Rotation paths and how fast each direction turns (degrees per step):
Each turn is a multiple of 5 degrees from 10 to 175, or 0.
Each row of a path follows its step; steps can be skipped.
Path 1:
step 1: [ -8  -1  -2   3 -12 -17 -12   1  -9   8  16   0   3  -3  -7  -2   1 -20
  -8   9  14  12   2 -10 -11  -5  -4   0  13   5  -1  -5  11   1   7  -9
 -12   5  -5   4  -4   5  -5   2  24   3  -3  -9 -15  15  25   1  -1  -8
  -6   1   8   3   7  -3 -10 -25  25  22   8  -7   1]
step 3: [-29   0   9  -2  -3   3 -14 -14  -3   4  -6 -16   1  20  13  -1  -3  -7
   3 -10  -4   3  -2  -6 -22   6  -4 -16   6  -3   5  -1 -15  23   6 -17
   4 -11   9  10   2   2 -20   1  12   9   7 -10   2  -4  -2 -11   2   5
  11   9   5 -14  -4   6 -17  -5  -1  18   7 -11   3]
step 4: [ -9  -8   4   4  -4  -3 -20   1  11  -1  -7  -1   7  16   5   9 -11  -4
   1   6   6   3   3  15  -4   0   5 -28   1  -4  15   3   1   0   5  -5
  -9  -6 -20  -2  19  -2 -16 -14   4 -19  -1 -16  -9  -9 -15  -6  -5   8
  -1  12  14 -19   3   2  -9   2 -13  17  14 -15  -4]
step 8: [ -6   3  -3  18  -7 -19  -6 -13   6   2   0 -15 -18   1   9 -16   0   0
   8  -8  -2  12 -11 -13   6  14  -2  11  -1  -4   3  -6  -6   7   6 -11
 -16   5  -7  -8  -9 -12   6  16   8  15  10   5 -12   5  -1  12  -7  -7
  -8  18   7   9 -15  15  -3 -23  -2  -7  -7 -15  -2]
step 9: [ -6  -1   0  16 -10 -11   1  -7 -17   6  -9  -9  -4  10   0   8 -19   2
   6   8   7  19  15   9  12  11 -10   2   6 -14   8   7   5  17   3 -14
 -24   7 -13   0  -3  10   4   4   4  -1   3  -8   1 -14   3  17  10   1
  -9  15   6   9 -18   5   3 -25  -4   5   0   0  11]
step 11: [-12 -14   4  15 -20   9   3  -9  -2   7   0 -12 -13   4 -11 -10  -1  -8
  -8   3  10  10  -7   7   2  -1   3   9  -5  -9   7  14 -13   5   9  -8
   4  18  -1  15  -3   6 -36  -6  -3 -28   6  10  -1  -2   5  -7   3 -14
   8  12  -3   0   6  -8   8  -9  -3  13   0 -10  -2]
step 16: [  7  -7  11  17 -15  -3   1   1  -9  -4  -1 -15   3   4  -8 -10  -7  -4
 -18   5  -1   4 -20  -4  18  -7  -7   0  14  -2  -1  13  -5  -1   7 -17
   8  -7   3   0   5  -2  -5  18  28  -9  -1 -16 -20  -3  -4   4  -1   2
 -20   8   9  -4   5   6 -12  -7  20  -1  -5  13  13]
step 22: [ -5   3  15  10 -18 -10 -20  14   6  -9 -11  -3  11   5  -1  10   0 -21
  21  18 -11  -4   5  -6   4  -3   3  -1  -3   1  21   8   2  -1  17   9
  -3  -8 -17   5   3   8 -12  -5  16   2 -15  -1  -1  10  -8   4  -5   0
  -1  13   6  -7   9   3  -3   5   4   7  16 -20  15]
step 23: [  6   2  -1  -1 -16  -2 -14  -3  10  -9 -12 -17  -1  21   7  -1  -6 -22
  14  -3 -18  -9  -6   2  -1  -3  -6  16   5   6   4   6  -4 -12  11   1
  -1 -16 -14   3 -10 -14 -15  -3  12   0   1 -21  -9  11   8   4 -17  -2
  13   8  17   6  -4  10  -6  -9   7 -12  -4 -13  -8]
Directions:
[-7 -2 -4 -5 -2  5 -1 -1  1  2  4  1  0  0 -2  1  0  2  1  2  1 -3  1 -3
 -1  2  2 -1  0  1 -5  2 -1  3 -4 -2  0 -2  2 -2  0  2  0  1 -5 -4 -1  0
 -2 -3  0  2 -4  1  1  5  2 -3  3 -5  2 -2 -1 -1  1 -2  5] : 45
[-4  3 -4  2  3 -2  1  1  3 -5 -1 -1  2  4  2  1 -1 -2  0 -3  2  3 -1 -1
  2 -1  2 -6  0 -2  2  1  0  5 -4  4  0  2  0 -1  0 -2 -3 -3  2 -1 -5  1
 -1  1  5 -2  0 -3  2  1 -3 -2  5 -2  1  1 -3 -5 -4  4  2] : 45
[ 1  2  2 -9 -3  2  0  0  4 -2  2 -1  3  4 -1  0 -3  0  1  1 -1 -1  2 -2
 -4 -3 -1  0  0  0  0  1  0  3  5  3 -1  1 -2  4 -5  0 -1 -1  1 -4  2  0
  4  2  3 -4  2  0  2  2  0  2  5  4  1 -2  2  5  2  1 -1] : 35
Path 2:
step 1: [  2   4  -1  -2   7  -1   5   4  12  -9  -2   2 -16   8  11 -10   4  11
  22   5   3  16  -4 -23 -17   3  19   7   5  -4  22   6  11  -5  -6  -7
 -12  14   2  -9  -3   4 -18  11   2   1  -1   7  24  17  11   5   2 -13
  -5  -6 -18  14   0 -14 -14  -2 -18 -16  -5   0  10]
step 2: [ 19  13  18   3 -11  20  -3   3  -4   2   6   5  14  -6   6 -16  -2  -1
 -14 -13 -19  15  -9  -6 -17  -2   1   0   3   1  16   4  12  18   7  14
  -5  10  -4   1 -15 -11   5  13   4  -5  24  -9  17 -14  -8   2  -5   7
 -14   8   7  -6   3 -11   5   6  19  -6  -1 -15   8]
step 3: [ 11  -1   3  -5  -3   0  12   7  -1  -3  -8  -3  -4   0   7   6  11  13
  18   7  -6   8 -11   4   0 -12   8  20   4   4  -3   0  -9 -19   6  16
   2   4  -2   6  -2   9  18  20   2  -2   0  12  25   1 -11 -24  28  -4
 -12 -10  -1  -2  17  10  -6 -17  -9  13 -11 -14  -8]
step 10: [ 14   8  17   3  -9  18  -6 -10  -8  12  -3  10   8   9  20 -11  -7  -3
   0 -13  -1   5   6  -5 -16   8  18  -9  12   3  15   8   1  -5 -13   5
  -9 -14 -13  -5  -7  -6  22 -13  -4 -23   4  -8  16   9   4  -7  -8  -2
  -7  -6 -11   7  -2  21  -1  -7  12  -6  -7 -18  15]
step 12: [ 29   0  -2 -19   3   5   8  18  -8  11   8   3 -15  -5  15 -16  -5   0
   1   1 -15 -15   4  -2 -19  -6  -4 -13   8  -8   4  15  -3 -11 -10  -7
  11   3   9  -8 -16  -6   7  -8   6  -3 -18   3   6  -4   4 -17   5  -8
  -9 -13  -7  -1  -1 -21 -10   5 -16   4 -11   6  14]
step 14: [ 16  -1   2  -6  -8 -21  12   6  -4  -1  11   0   2   3  12   5 -12   7
   0   7  -5  -4  -5  -7   0  -6  -6  -3 -23 -20  -1  11  -5  -5  -6  12
  -2   3 -10  33 -16   7  -4  19  14  18  -8 -13  -6 -14  -9 -21   8 -14
 -11   9  -5   8   5  -7  -6  -5  11  15  11  -7  -3]
step 18: [  5  -2   0 -11 -25  17   4 -11   2   1  13   5   8  -6   8  -2 -11  -9
   6  15  13  15   0  10 -19  11   2 -20  16  -6  -4 -19  -7  -9 -11   5
   8  -5  -5  -5   6 -11   5  10   8 -21 -10  -5  13  12  14   5  14   3
   1   2  -1  -8   5  14   9  -2   0 -11 -10 -25  -1]
step 19: [  9  -3  16   4  11   7   3  -9   3 -17  -8  -7   1   9   2   3 -10  -4
  -9 -11  10   2  16  -5  19  -6 -14  -3   4 -20  11  -2   4   4  -1   6
   1   8 -16 -10  15  15   0   0  -3   0  -5  21   9   0   9 -19  11  -4
  -9   5 -20   9  -9 -11   3   1  -7  14  -4 -31  23]
step 24: [  1 -10   9   4  -6  10 -14   6  -5 -10  11 -26  15   1   5  -1  23  22
  14   3  -1   7   0  -3   8   2   9  -6  17  -4   8   7 -12   2  -7  -9
   2  17 -13  17   1  -4 -10 -11  13  11 -22  -3  20  11  15 -18   3 -17
  -4  -4  -2   2  -6   7   5   7   4  -8   8  12   8]
Directions:
[ 0  1 -2  5  0  1  0 -6 -3 -3  4  4 -1  4 -1  1  1 -1 -1  1 -4  4 -3 -4
 -1  2 -3  0  0  0 -2  1 -1  0 -3 -3  1 -2  5 -2  1  3 -3  2  2 -1 -2  4
  2 -2 -3  0  0 -1  4 -2  1  3  3 -3 -4 -1  6  4  1  1  2] : 55
[ 0 -2  0 -2  1 -3  1  2 -6  1 -3  0  5 -1 -2 -3  4 -2 -2  5  0  3  0 -7
 -3 -6 -1 -2 -1  1  0  1  2  1 -2 -1 -1  3 -4  4  0 -2 -2  0 -1 -1 -2  3
  0  0 -5 -2  3  0  2  2  3 -4 -3  1  1 -4 -1  1  2  2 -3] : 35
[ 1 -2  5  4 -2  2 -4  2 -3 -3  0  1  1 -1  1 -3 -1  2 -3 -3 -5 -3 -3 -2
  1  2 -2 -1 -2  1  0  3 -3  4 -2  2 -1  1 -2 -2  2 -6  2 -3  1  1 -2 -1
 -5 -3 -1 -1  3 -3 -2  3  1  2 -1 -3 -3  7 -4  2 -2  0  0] : 145
[ 2  0 -1  0  0 -5  3 -5 -4 -1 -2  0  3  4  0  1 -3  0  5 -1 -1 -2  3 -2
  0 -1  1  1 -1 -2 -1  4  3 -7 -5  1  2  0 -1 -2 -4 -2  2  1 -1 -2  2  0
 -2  0  0 -3 -1 -2 -1 -2 -2  5  2 -3  5  0 -3  2 -7  1 -4] : 160
[ 1  0  5 -3 -1  1 -3  1  0 -5  1 -3  4  2  3  6  1  1 -1 -2  1  0  3  2
  5 -2 -1  3  1  1  0 -4  0 -3  3  3 -1  4 -2 -1  1  3 -5 -2  4 -4  1 -1
  1 -1 -4 -4  3  1  4  0  2  4  1  4 -1  1  1  3  0  2 -1] : 135
[-3  4  1  1 -4 -2  2  4 -7 -6 -1  0 -3  0  2 -1 -1  2  2  2  2  1 -4 -2
 -2  3 -2  2  0  3 -3 -2  1 -2  2 -5  5  4 -3 -2  2  2  3  1  0 -1  4  0
 -1  4  0  3 -1  2  2  1 -2  2 -2  2  1  4  2 -5  1  0 -1] : 155
Path 3:
step 2: [  3 -18  -1 -13  15  -7  -1  -3  18  -2   0  -6  -7  -5  18 -13   7   9
   0 -10   0  13   6   8  20  -5  11  -8  -7  -7  10   1 -26   1   8  -4
 -22   8   5  -3  -6   8   3 -16   3   0  -3  -9  -1   7 -13  -7   4  -2
 -12  24  18   6  12   6 -12  -2 -15  27  -9 -14  -8]
step 3: [ -6 -12  20  -9  19   5   6   7   0 -19   1  -2 -14  -2   5 -16 -13  -7
   5   3   3   1  -8   0  11 -24   0   7  -5  -9  13   6 -16   4   1  -8
 -15   8  -8  -8   8  22   7  -9  16  -2   7   1   1  -1  -1  -1 -12  -2
 -15  12   4 -13  -4 -29 -16 -22   9  -2 -12   0   7]
step 5: [  7   1   9 -11   8 -10   5   6  10 -22 -12   1  -2  14  20   3 -19  -5
 -24   6  -5 -14   0   4   9  -5  18 -10   2   9  12   0  -3 -14  -5 -20
  10  14  16   0   8  19  12   5  -9   5  -4 -15   4   8 -20  -5  14  12
  -5  11  12  14  -3  -3 -12  -4   2   2  -7  -1   1]
step 6: [-10 -12  13   9  11   4   6  -7 -21  -7 -11   5   3   0 -12  -2 -12 -18
 -21  12  -9 -10   3 -14   7  -7  15   1   4  -9   6   9  -3   2 -12 -25
   5  16  12   1   1   9  10   9  12  -5  -3 -11   5  -2 -19  -6 -16 -13
  -9   1  23  -8   1 -11  18   6  17   5 -10   7  -5]
step 9: [ -9   5  24   0   2  -2  -1  -3 -19  -7   4 -10  14 -18  -1  -5   7   1
  -8  -1  -6  15   7 -15   1  -6   4   2  25   1  22   8 -19  -3   1  -1
 -15  -8  -9  -2  20  12  -7  10   7  -3   1   9  -3  -7  -6  -2  -8 -15
 -24  11  12 -14   8  -2 -14 -14  14   6 -16   3 -10]
step 11: [  4 -13   9  14  11   6  17   4  -8  -6  -2   1 -13  -8   8  -7 -12  -2
 -12  15  -4  17  -4  -4  15 -14   9 -13   4   9   1   4 -12 -14   4  -5
   1  21  10  22  15  31  13   5  -3   5  15  -3   5  -3 -12   7  -1 -17
   4  -5  12   4  -8  -4 -20  -8  -2   5  -3 -19  -3]
step 16: [  6 -15  10  -4  11  12   5  -8  -8   8  -7   1  -1 -15 -13  -4  -2   2
   9  16  12  -7  -7  -5   1  10  14   7  -2  -3   0 -16   4   8   0   7
  -1   6   3  16  26   7  15 -10 -17  -3   4   5 -13   3 -20   6 -21   9
 -13  -4  28   9  -4   9 -27   1  18   3  -9  -1  -2]
step 22: [  5  -2  -4   7  12  10  13  14  -4 -11 -21   0   0   2 -13  11  -1  -6
 -13  -5   6  -8 -14 -24  -1   1  15   4  -9  -4  15   0  12  -1  -3 -13
  -7   1   0  -1   9  11  16 -25   1  -8  -1   7 -29   4  -2   6   1  19
 -13   2   9   6   6   4  -6 -17  21   8 -15   5 -19]
step 23: [  8   2  -6   5  19 -10  10  10   4 -17  -1 -12  -1   0 -25   3  -3 -14
  -8  12 -14   1 -14   2  14   0  15   1  15  -5  11  -9 -13   1 -16 -10
  13   0  18 -13  19  -3   4 -10  -2 -16  -1  -5   0 -11 -14 -12  16  15
  -7   3   3   6   1  15  -4   2   5  18  -6 -21   1]
Directions:
[-3  2 -3  0  2  3  4  0  2 -4  6 -1 -1  4 -1 -2 -3  0 -2  2  3 -3  4  3
  0  2 -2  2 -4  0 -2 -1  0 -1 -2  0  6 -1 -2 -4  0  2  3 -1  1  0  3 -3
  2 -2 -2  0  1  4 -3  3 -4 -4 -3  2 -2 -4  0  2  2  2  5] : 145
[-2 -1 -1  2  0 -2  1  3  1 -1  1 -4 -1  0 -5  4 -3  5  4  0 -4  2 -4  1
 -3  0  1 -2 -2  0 -6 -1  4 -3 -4  1 -2 -6  0  2  0 -1 -2 -4 -2 -2  2 -3
 -4 -2  4 -3  0  5  1 -3  0  0  2 -1  0  0  3  4 -1 -2 -1] : 10
[ 1 -3 -3 -2  0 -2  0  2 -2  2  0 -2  1 -3  4 -2 -2  1 -1 -2 -2  2  2  3
  0 -4  6 -3  5 -1  0  2  0  5  0  1  7  1  3  1  0  3 -1  1  1  0  1 -6
  0 -2  1 -3  3  1 -2  2 -5  5 -2  2  0 -2 -3  1  4 -5 -2] : 120
[-1 -2  0 -6 -1  4 -2 -1 -1 -3 -3 -3  2  0 -1  2 -6  0  1  4  2  0 -4 -5
  2 -1  3  0  0  0  2 -4  2  1 -1 -6  3  3 -1 -4 -1 -3 -1 -1 -1 -7 -1 -2
  0  3  4 -1  0 -1  3  0  0  3 -4  2  1  3 -2 -2 -3  1  2] : 40
[ 2 -4 -5  1  1  0 -1 -2  3  0  0 -1  2  0  0 -4  2  2  1 -2  2 -2  1 -5
 -1  2  1  0  3 -1 -1 -6 -2  2 -2 -5 -5 -5 -2  2  2 -1  4  0  6  4 -1  1
 -3  2  4 -5 -2 -1 -3  4 -2 -3 -2  4  0 -1  0  0  2  0  0] : 55
[ 0  4  4  1  0 -5 -2  1  2  3  1  3 -3  2 -1  0  2  1  1 -4 -1  1  3 -1
 -1  0  1 -3 -4  1  0  0  2  1 -4 -4  4 -3  1  3 -2  4  2  3  3 -2  2 -3
  0  2  1  0  1 -5  2  1  5  1 -4  2  6  3 -1  0  2  5  2] : 55
